In the rows, 128 means zero.
which system made each run:
Topel, trace 1 (10 x 26):
[[125 128 121 116 141  71 105 180 113 142 145 154 146 142 132 106 198  91
  140 134 188 145  88 147 161 102]
 [ 97 158 160 134 101 128 128  82 115 119 160 107 103 112 125  68 143 105
  192 181 118 128  98 175 129 147]
 [115 115 130 138 124 171 138  74 161 124 102  98  96 115 137 113  48 142
   79 161  79 149 148 143 111 123]
 [145  75  91 134 143  92 105 155 148 156  81 161 153 128 134 179  97 158
   66 133 155 142 124 112 148 113]
 [137 117 135 156 105  65 100 141  99 137 138 151 151 113 128 162 183 148
  185 110 178  98  85 126 143 174]
 [136 164 171 156 105 167 152  72 115  90 155 102  94 115 146 114 133 121
  180  94 108  85 127 126  94 176]
 [164 139 131 112 159 202 166 131 152 127 102 141 106 146 142 128  79 118
   85 103 100 129 180  99 110 108]
 [147 117 113  92 153 115 106 224 113 176 110 169 171 148 106 128 143 131
  108 120 146 150 150 118 147 100]
 [ 92 152 152 135 108  84  92 149  86 135 173 100 166 117 104  76 192 121
  164 125 142 130  92 153 121 131]
 [ 92 163 149 155 125 152 167  48 139  90 149  83 113 117 135  75 121 107
  108 166 104 130 104 121 100 123]]
kav, trace 2 (10 x 26):
[[111 115 161 173  78 103 122  67  89 121 164 132 122 112 135 127 168 144
  168 117 152 103  71 107 108 159]
 [120 106 167 157 100 174 143  53 155 144 119 101 106 111 131 126  54 129
   87 114 112 113 143 115 116 141]
 [159  86 102 103 145 139 127 163 166 166  79 170 118 149 128 178  67 126
  103 141 130 139 165 127 170 126]
 [186 121 119 129 133  97 110 185  98 119 124 184 130 148 143 164 184 107
  176  94 142 119 114 108 142 156]
 [167 167 170 165 133 145 133 100 108  87 145 101 114 113 160  82 161  97
  135  65 129  95 111 124  83 137]
 [135 164 144 121 169 175 153 114 162 147 104 103 121 111 136  61  74 118
   85 154 131 129 156 167 111  97]
 [119 140 108  93 163 117 117 208 125 178 107 163 167 134 104 114 125 164
  131 190 135 154 141 150 153 128]
 [ 96 139 134 155 124  79 103 167  89 114 159 121 179 127 124 138 196 173
  136 110 137 126  85  93 114 163]
 [ 81 146 145 171 128 126 168  52 154  87 153  72 132 112 144 132 132 133
   87 110 146 101 101  97 104 131]
 [ 93 129 115 102 139 161 185  91 185 145 116 125 110 136 113 157  64 116
  129 180 130 121 165 134 170 130]]
lotuf, trace 3 (10 x 26):
[[147 106  90 126  94 114 119 129  88  85 125 159 110 144 127 194 150 147
  192 144  71 139 129 106 125 166]
 [146 122 139 144  98 167  99 113 109  87 142 131  51 134 185 143 129 164
  151  77  89 135 117 144  93 146]
 [164 106 134 112 128 177 125 107 143 141 117 160  46 137 177 105  96 102
  113 117 143 147 133 167 127  82]
 [164  83 142 100 102 127 100 141 103 201 110 190 120 130 106 101 110  96
  154 160 150 146 134 151 158 102]
 [138  94 173 157  87 119  77 140  76 190 131 156 167 116 103  95 134 156
  115 112 132 133 107  95 109 145]
 [141 126 161 186 142 142 149 100 127 136 116 142 152 120 145 106 117 151
   50 124 139 118  99  54  93 140]
 [157 149 129 152 177 130 186 122 162 122  91 170 137 135 141 136 103 111
  111 196 132 115 117  81 148 178]
 [134 161 143 139 158 113 118 188 146 127 115 143 132 135 142 146 129 147
  180 157 120 114 119 146 159 229]
 [105 166 166 146 153 133 102 174 159 124 150  93 108 126 176 118 140 155
  126  65 168 106 110 173 133 169]
 [104 152 149 114 154 137 155 118 179 147 147  95 121 123 139  95 125  82
  106  99 207 102 132 166 153  86]]
fid, trace 4 (10 x 26):
[[ 82 143 112 138 118  67 109 125 121 117 126  88 171 101  96 135 138 162
  171 190 113 126 109 165 137 173]
 [ 92 139  96 150 123 106 130  78 141  99 113  66 139  79 129 153 109 202
  130 137 129 103 129 172  97 132]
 [136 127  82 111 134 149 171  79 136 123 106 127 108  97 136 177 109 187
  147 115 169  88 162 148 102  86]
 [156 116 113  90 103 171 153 118  91 144 139 159 116 124 113 169 137 156
  181  66 145  94 181 107 107  96]
 [162 114 154 117  96 174 116 130  86 127 154 128 115 145 121 119 142 103
  125  31 100 126 160  94  92  95]
 [177 116 145 129 129 152 122 132 115 120 127 146 105 157 145  79 131  48
   76 104 104 165 125 103 115  78]
 [148 114 131 122 133 110 116 162 110 138 125 185 123 163 129  86 149  60
  116 193 108 183  95 108 157 117]
 [ 91 114 140 151 110  74  80 160 110 127 139 135 145 144 124 110 152 127
  127 190  96 176  70 127 151 171]
 [ 76 120 130 175 125  75  95 106 155 110 123  94 122 108 156 131 120 167
   99 173 135 143  67 163 136 166]
 [100 118 112 145 139 110 148  87 171 140 106 130 105  99 157 166  95 186
  139 172 186  99 108 167 147 151]]
vok, trace 5 (10 x 26):
[[132 123 176 180  97 135 100 122  80 114 150 145 124 138 147  95 155 145
  107 111  88 149  79  74  86 165]
 [136 146 149 158 151 163 133 106 141  97 119 130  84 141 178  70 108 118
   70 165  95 166  92 128 100 121]
 [145 147 124 125 173 122 131 152 160 140  89 162 102 132 157 100 100 119
  138 218 136 150 109 176 162 156]
 [115 132 142 161 140  68  98 146 155 150 113 116 153  99 138 139 125 160
  147 145 178 102  94 172 157 195]
 [109 129 134 163 137  99 144  80 173 121 124  69 151  95 136 151 114 129
   88  77 186  78 121 135 123 127]
 [148 137 105 101 152 154 202  92 162 126 111 118 139 126 106 166  99  90
  125 109 153  86 186 104 140 100]
 [146 144 123  94 132 150 153 174 109 143 128 145 169 143  80 170 132 138
  181 105 103 106 188  84 136 162]
 [113 151 151 132 122 139 103 184  89 110 166 107 158 147 120 125 172 154
  124  52  92 135 134  85  92 144]
 [108 163 142 116 142 164 135 138 116  92 168 110 102 159 153  67 168  90
   93 104 108 165 118 122 100  75]
 [101 154 132  90 133 144 137 140 121 142 145 146 106 144 119  62 140  93
  161 214 113 170 119 168 150 107]]
Gef, trace 6 (10 x 26):
[[129 149 107 122 119 146 171  72  87 107 145 157  95 105 145 125 167 175
  187 158 154 108 117 135  89  99]
 [ 86 114 111  89 103 184 148 110 102 149 147 156  96 133 125 150 116 213
  149 140 119 144 155 123 105  88]
 [ 98  73 105  98 103 141 112 153 117 154 146 152 120 153 126 175 130 166
   90  78 143 156 145 103 131  66]
 [137  66 141 134  81 105 115 114 106 151 153 156 135 149 113 159 152  76
  112  70 156 131 114  76 149  98]
 [148  87 178 156  69 134 110  84 104 145 143 139 126 137 102 118 110  67
  141 118  86 131 119  84 137 166]
 [142 104 163 162 110 142  78 131 135 127 106 124 108 141 139 104  76 110
   96 149  48 171 114 128 129 180]
 [159 117 133 164 158  98  79 165 156 122  88 142 105 130 184 107 111 118
   83 148 132 157  81 168 141 159]
 [158 148 153 165 156  98 122 128 142 145 108 149 116  98 169  97 136 135
  150 146 204  93  80 176 137 166]
 [120 170 165 141 147 168 158 102 145 169 122 118 131  86 135  92  97 181
  150 135 174  77 139 162 112 156]
 [113 159 128 105 174 183 168 146 164 160 110 111 147 119 124 127  81 179
   85 111 147 108 183 125 115 108]]
lotuf, trace 7 (10 x 26):
[[113 104 158 134  85 186 114 118 105 143 147 133 104 135 133 156 100 192
  122  68  90 129 149  90  94 145]
 [154 101 135 121 139 179 150 131 152 127 119 166  85 168 161 146  93 102
   64  99 115 153 143  79 134 103]
 [181 103 139 121 123 121 124 155 122 141 116 194 111 166 130 130 132  43
  155 154 119 146 119 103 175 152]
 [151 133 189 165 102 121  72 151  92 138 137 137 126 128 137  73 142 111
  156 124  94 138  91 137 118 194]
 [140 147 168 177 152 140 106 118 142 130 114 113 120 107 172  52 113 138
   59 128 142 137  87 147  92 126]
 [145 135 113 136 173  99 160 120 156 158  84 154 148 107 133 101 114 120
   98 205 190 118 108 146 150 112]
 [112 140 128 135 132  84 131 145 121 168 116 139 184  98  94 148 138 174
  181 170 166  95 122 135 149 187]
 [ 83 157 154 150 139 141 135 137 144 127 149  84 155 112 136 153 124 207
  121  68 144  88 134 112 107 175]
 [105 158 121 109 174 163 192 125 192 110 136  99 121 146 144 160 108 112
   88  90 160 105 163 108 146 113]
 [119 146 114  76 143 123 153 166 150 121 141 123 140 163  91 152 136  51
  175 133 122 125 164 131 187 140]]
vekot, trace 8 (10 x 26):
[[ 76  94 166 156  79 133  87  91 126 132 152 118  86 137 147  99 106 135
  107 162  90 174  81 142 131 149]
 [140  69 126 155 115 120 101  93 174 142  95 138  84 127 164 154  61 117
   78 138 137 145 109 148 156 135]
 [163  81 132 148 109  93 111 124 148 155 107 161 118 123 138 193 111 115
  159  99 179  93 118 134 174 173]
 [142 133 176 159  92 129 119  97 115 140 151 112 130 104 125 140 135 129
  183  55 152  69 129 126 120 184]
 [177 160 169 157 142 170 148  88 131 127 113  98 131  94 141  86 102 125
  109  70 135  80 152 126  78 128]
 [201 167 126 127 192 143 152 174 128 148  77 154 163 107 132  99 121 131
  107 121 154 104 157 122 105 117]
 [127 172 131 117 167 114 125 215  97 144 137 149 185 134 117 104 184 170
  142 122 149 126 120 112 116 141]
 [ 58 169 147 139 145 136 137 145 111 109 178 105 147 139 137  81 177 171
   91 136 129 154  91 100  96 115]
 [ 71 142 114 129 165 145 174 116 167 116 130 130 116 148 147 112 112 139
   58 198 129 163 107 102 135  98]
 [ 76 116  99  97 146 115 150 162 179 140 125 143 127 165 120 183 103 129
  122 183 134 151 136 124 196 147]]
fid, trace 9 (10 x 26):
[[145 145  93 143 187 118 141 146 167 105  75 147 109 122 179 129 103 158
   84 192 134 147 105 152 126 134]
 [120 149 107 113 152 105 140 180 121 140 129 174 132 130 143 158 168 186
  190 158 178 114 115 145 147 158]
 [ 78 157 172 142 108 138 112 134 115 136 177  86 138 112 130 120 153 189
  160  64 150  93 122 139 106 164]
 [103 147 157 133 147 176 160  88 171 140 139  85 117 114 142 102  90 132
   70  79 165 106 148 132 108  89]
 [138 121 113  86 154 157 188 135 151 167 116 166 145 148  99 143 106  90
  113 138 160 117 173  91 160  85]
 [132 127 129 111 111 111 128 169 103 127 148 131 183 158  72 159 157  82
  157  97  90 128 154  66 149 155]
 [134 152 137 158 127 112 111 116 130  55 139  64 135 137 133 110 143  71
  102 101  60 143 116 120 108 152]
 [141 158  93 120 165 127 153 109 154  79 103 122  86 131 160  98 121  88
  121 203 111 157 115 174 134 104]
 [103 131  90  80 123 107 117 163 108 144 131 154 126 131 110 133 153 154
  198 198 132 151 131 186 155 117]
 [ 80 111 128 131  79  89  72 125  95 139 157  78 154  98 102 133 155 180
  152  91 137 128 118 169 110 118]]
vok, trace 10 (10 x 26):
[[116 159 111 103 132 179 188 111 125  94 139 147 102 149 123 162 121 145
  181 163  77 124 162  95 127 155]
 [ 93 141 139 109 125 162  89 196 125 133 144 123 112 146 138 145 113 203
  148 105  82 151 148 148 123 174]
 [108 120 152 125 133 127  75 182 143 131 160 112  97 149 167 105 149 115
   88  56 157 156 105 165 136 101]
 [132 124 153 114 112 124 134  94 133 146 152 130 101 132 125  72 145  28
  145 137 171 131 110 161 160  88]
 [123 117 139 130  92 112 124  82 111 174 115 116 168  99  62  95  93 100
  162 196 105 122 141 140 141 140]
 [129  97  88 149 121  80  99 130 120 124  84  99 192 106  95 156 105 166
   75 147  89 144 135 110 111 127]
 [160 116  62 139 152  89 142 129 132  54 107 141 118 142 165 190 164 126
  102 115 126 137 112  98 116 106]
 [143 152 115 122 122 151 164 100 118  78 145 151  66 134 167 163 157 137
  212 130 130 104 121 138 121 151]
 [106 145 162 117 107 191 114 127 117 160 144 120  92 108 138 116  95 205
  171 102 120 114 157 173 100 152]
 [129 107 149 114 137 153  90 175 135 190 120 134 127 129 141 100 103 151
   70  76 166 144 144 154 124  79]]
vekot, trace 11 (10 x 26):
[[142 143 115 155 144 132 120 146 119 113 105 131 126  99 167 161 131 239
  129  94 141 100 123 136  81 156]
 [128 146 123 127 149 168 168 125 117 124 144 164  96 126 176 145 154 205
  127  90 185 102 123 107  91  99]
 [106 154 156  94 147 195 189 138 125 171 158 177 111 149 131 106 135 148
  138 131 172 119 144  95 128 101]
 [ 83 141 166  86 135 178 143 175 141 184 162 131 150 161  92  95 109 108
  104 116 129 146 167 103 155 111]
 [ 91 124 138 115 137 112 120 167 149 132 149  94 175 165  95 114 133  62
   62 101 115 159 134  94 159 108]
 [114 134 120 150 141  71 137 128 149  81 133  98 165 149 112 134 155  46
   98 156 106 144  98  91 159 146]
 [114 152 115 156 138  87 133 107 149  67 118  90 129 126 132 140 128  95
  156 192  81 134 104 142 145 195]
 [118 145  96 132 135 113 107 117 158  77 107  81  91 105 160 157 108 157
  158 147 100 126 131 206 125 161]
 [135 120  73 109 124 116 125 107 134 108 113 117  85  99 157 169 132 169
  167 109 172 108 137 208 121  87]
 [133 116 102  96  99 136 150  87  94 162 136 151 120  98 106 141 145 159
  191 123 184  98 151 157 114  71]]
kav, trace 12 (10 x 26):
[[142 140 144 161 117 114  80 110 125  83 127  53 126 105 139  84 126  95
   99  83  87 137 119 165  91 130]
 [141 129  83 117 153 105 129 102 158 132  79 102 129  89 130 108  93 128
   98 173 156 131 139 199 125  73]
 [134 122  98 104 117 102 125 143  90 165 107 163 160 100  93 142 142 189
  196 183 146 119 141 154 126 130]
 [112 118 140 150  89 134 108 123  77 124 151 115 153 115 116 153 150 209
  139  70 108 111 128  88  77 145]
 [107 109 116 138 132 163 165  82 152 110 136 116 106 133 156 158 111 151
   55  79 153 123 132  87 106  76]
 [128 117 114  88 140 165 188 120 145 153 130 196  92 162 134 147 120 102
  145 174 158 135 145 101 169 101]
 [138 129 170 119 103 155 109 175  91 141 161 173 113 171 123 116 152  98
  179 128  83 152 122  97 146 176]
 [133 129 163 167 126 125  79 142 134  93 141  89 111 145 161  88 135  80
   70  79  94 161  96 129 114 138]
 [145 131 111 144 162  95 132 104 171 123  91 119 113 113 155  91 111  78
   87 180 165 136  97 178 149 102]
 [148 140 129 131 129  94 119 132 110 160  96 151 156  95 101 110 120 141
  197 206 137 111 122 170 144 177]]
Topel, trace 13 (10 x 26):
[[121  88 166 145  85 160 147  64 105 185 133 167 125 122 105 107  94 135
  114 161 135 128 120  79 124 121]
 [134  80 149 155  93 127 112 127 107 153 120 153 159 145  95 159  99 130
  104 133  73 145 131  51 136 175]
 [143 123 148 169 133  95  99 169 129  94 130 121 155 155 141 156 153 103
  104  86  92 135 101  72 138 197]
 [152 185 155 152 179 125 145 163 156  82 137 125 113 148 175 114 159  84
  133 115 140 115  99 122 143 185]
 [137 194 150 106 183 171 151 167 166 136 116 125 106 129 155  84 107 126
  152 154 139 118 150 182 141 155]
 [103 148 133  99 153 147 110 163 147 180 109  97 153 102 113  86  86 176
  110 131 146 129 165 193 123 107]
 [ 90 121 123 134 122  95 125 106 123 174 126  93 192  85  90 107 127 168
   88 126 182 112 127 140 110  85]
 [102 122 113 150 108  97 175  54 107 129 134 119 180 102  84 146 146 140
  136 163 149  95 115  75 118 123]
 [120 126  92 131 116 132 172  94 118  78 127 123 144 139 103 194 127 143
  155 146  72 119 150  63 120 162]
 [131 129  84 109 142 131 129 172 136  65 131 117 112 162 146 205 145 137
  128  78  83 142 155 104 131 137]]
Gef, trace 14 (10 x 26):
[[105 125 104 110 129 127 166  70 163 107 128  92 117 132 107 111 108  54
   95 169 122 143 136 140 147  73]
 [142 110  78  97 121  90 129 137 135 132  92 140 146 128  88 175 107 103
  179 193 100 136 155 152 172 148]
 [137 124  97 142 109  85  76 145 109  86 117  80 145 103 126 177 145 168
  165  80  96 114 136 163 104 160]
 [161 138 110 145 123 136 132  73 111  66 128  97  86 106 165 106 152 116
  119  87 131 124 116 153  73  72]
 [172 123 104  92 126 163 160 104  98 139 108 194  85 127 133 109 127 117
  170 184 127 143 142 139 120  79]
 [124 106 120 101 106 140  94 182  80 174 127 177 135 131 112 150 135 212
  169 135 118 147 144 131 117 133]
 [106 101 144 150 106 119  89 137  98 141 155 117 143 125 141 125 158 178
   75  50 151 136 105 103  88  91]
 [137  94 149 149 109 138 165  64 122 143 138 165 120 140 130 104 132  75
   81 133 163 132 103  68 125  83]
 [126  97 154 134 106 143 139 119 128 170 120 181 129 148 103 149  86 117
  146 191 101 139 129  81 166 186]
 [103 110 154 159 123 114  68 173 152 129 125 107 129 143 149 161  99 168
  100  97  91 144 114 127 142 205]]

runs to name:
trace 15 (2 x 26):
[[138 138 145  90 146 178 117 210 109 179 118 161 151 152 106  98 109 148
  107 119  98 157 173 110 121 118]
 [134 133 126 139 152  88  97 200 118 122 132 119 182 144 126 114 175 111
   66  83 138 146 109  97 122 112]]

fid
trace 16 (2 x 26):
[[ 64 173 154 152 122 131 121 125 102  94 176  80 144 120 133 103 168 187
  128 110 103 128 101 114  87 156]
 [ 72 145 116 125 156 161 166  97 175 104 143  94  92 132 165 120 110 156
   62 128 154 141 123 142 116  74]]

fid
trace 17 (2 x 26):
[[202  99 126 147  97 115 109 106  99 128 100 136 133 101 126 173 125 136
  170  57 135  80 148 118 105 149]
 [196 137 157 151 117 185 130 101  95 106 120 138  95 121 153 108 113 129
  129  72  87 112 146 102  71 133]]

Gef
trace 18 (2 x 26):
[[104 133  75  81 146 119 113 162 122 143 114 108 145 114 113 113 133 176
  113 140 146 152 154 188 116  50]
 [103  97  83  97 114  82 125 141 101 148 147 161 142 133 115 158 185 140
  145 133 195 137 110 132 149  64]]

vok
trace 19 (2 x 26):
[[164 115 136 165 124  80 133  76 112 142  96 140 162  95 111  79 129  84
  117 199 151 123  89 125 126 122]
 [122 123 118 150 117 122 142 102  99 136 100 156 155 111 104 128 108 185
  138 222  87 141 116  95 110 166]]

fid
trace 20 (2 x 26):
[[ 45 124 161 102 108 145 105 150 131 178 182 105 132 140 111  86 135 140
  101 107 156 154 125 151 141  90]
 [ 89  93 129 134 122 110 144  92 154 151 137 106 160 136  99 116 110  82
   45 137 151 146 118  94 152  77]]

vekot
trace 21 (2 x 26):
[[136 157  96 122 122 115 136  92  93 123 107  88 164  73  92 112 132 179
  175 151 118  99 156 170  82 113]
 [125 128  78 129 125 137 157  81  99  95 115 104 142  99 122 147 133 193
  104 117 114 123 148 108  62  72]]

Topel
trace 22 (2 x 26):
[[166 131 163 120 108 141  97 161 115 152 132 102 153 122  96 126 117  96
  161  38 113  97 176 138 124 157]
 [194 153 150 146 152 137 121 124 128 117  97  92 152 109 122  63 110  64
   86  93 104 119 148 135  96 111]]

fid
trace 23 (2 x 26):
[[ 79 156 144 145 128 133 175  89  99 123 171 136 148 125 128  89 180 156
  113 153 162 123  87  80  97 100]
 [ 86 145 140 123 152 179 179 108 150 150 120 139 133 140 115 106  76 155
   92 206 100 150 140  89 129 134]]

vekot
trace 24 (2 x 26):
[[ 76 168  90 110 164 112 158 140 172 106 117  74 163 116 110 168 113 169
  140 158 123 108 156 154 143 153]
 [104 158  69 102 157 105 157 129 161  69 133  66 141 123 128 183 150 132
  135  92 145 105 157 153 130 101]]

Gef
trace 25 (2 x 26):
[[131 124 100 152 147 135 190  76 130  99 101 160 132 129 133 150 115 151
   99 200 112 133 115  59 113 130]
 [136 130 106 131 140 130 140 146 138 104 105 168 103 144 147 187 112 165
  176 185  93 132 126 118 150 201]]

lotuf
trace 26 (2 x 26):
[[ 89 133  80 105 141  86 137 175 138 113 121 122 172 143  94 187 138 150
  153 178 102 143 142 117 164 163]
 [ 78 147 102 128 124  91 105 139 144  67 156  56 126 126 141 171 162 151
  153  87 119 120 123 171 130 150]]

Topel
trace 27 (2 x 26):
[[115 120 101  94  98 161 119 118 110 128 139  98 109 107 119 166 116 190
  165  64 119 110 183 165  97  93]
 [161 109  97  92 110 157 151 104  91 129 133 147 119 125 118 133 151 117
  127  74 148 123 164 114  95  32]]

vekot
trace 28 (2 x 26):
[[115 106 158 152 129 130 148 120 147 123 153 174  95 176 161 129 140  74
   85 144 144 155  76  65 159 138]
 [109 130 179 145 128 134 134 130 173 146 140 140 104 157 140 122  95  73
  142 164 125 131 106 126 189 206]]

vekot
trace 29 (2 x 26):
[[137 138 109 139 185 133 184 122 194 106  97 142 117 145 163 158  96 109
   74 155 154 122 126  99 156 138]
 [134 136 105  96 152 106 124 194 146 157 107 159 143 130 119 172 124 155
  184 150 155 114 149 160 173 169]]

Topel
trace 30 (2 x 26):
[[188 152 145 163 143 134 165  84 135  93  99 143 113 123 140 108 111  66
  153 174  97 109 116 106 127 183]
 [165 161 139 128 155 139  97 179 142 124  93 118 113 114 147 115  98 144
  171 139  93 124 147 193 128 195]]

vekot
trace 31 (2 x 26):
[[166 143 171 133 147 171 134 185 101 163 131 184 142 148 139 115 142 151
  120  80 141 114 139  70 110 151]
 [143 166 167 150 178 157 152 167 138 120 141 143 136 155 159  91 150 111
   63  91 146 129 111  72 110 130]]

kav
trace 32 (2 x 26):
[[139 140 105 145 113 118 141 103  71 110 114 129 176  97  92 138 149 192
  160 154  91 109 138  91  73 139]
 [126 138  97 140 131 158 138 106 104  75 124 113 109 120 156 148 136 206
   99 103  89 136 133 104  60  99]]

fid
trace 33 (2 x 26):
[[136 115 123 127  86 116 127 114  78 107 168 163 106 137 134 172 190 135
  207  94 141 107 110 105 123 140]
 [134 133 155 116  95 195 139 101 113  94 166 129  62 156 150 125 131 100
  160  79  81 132 149 113 108 127]]

Topel
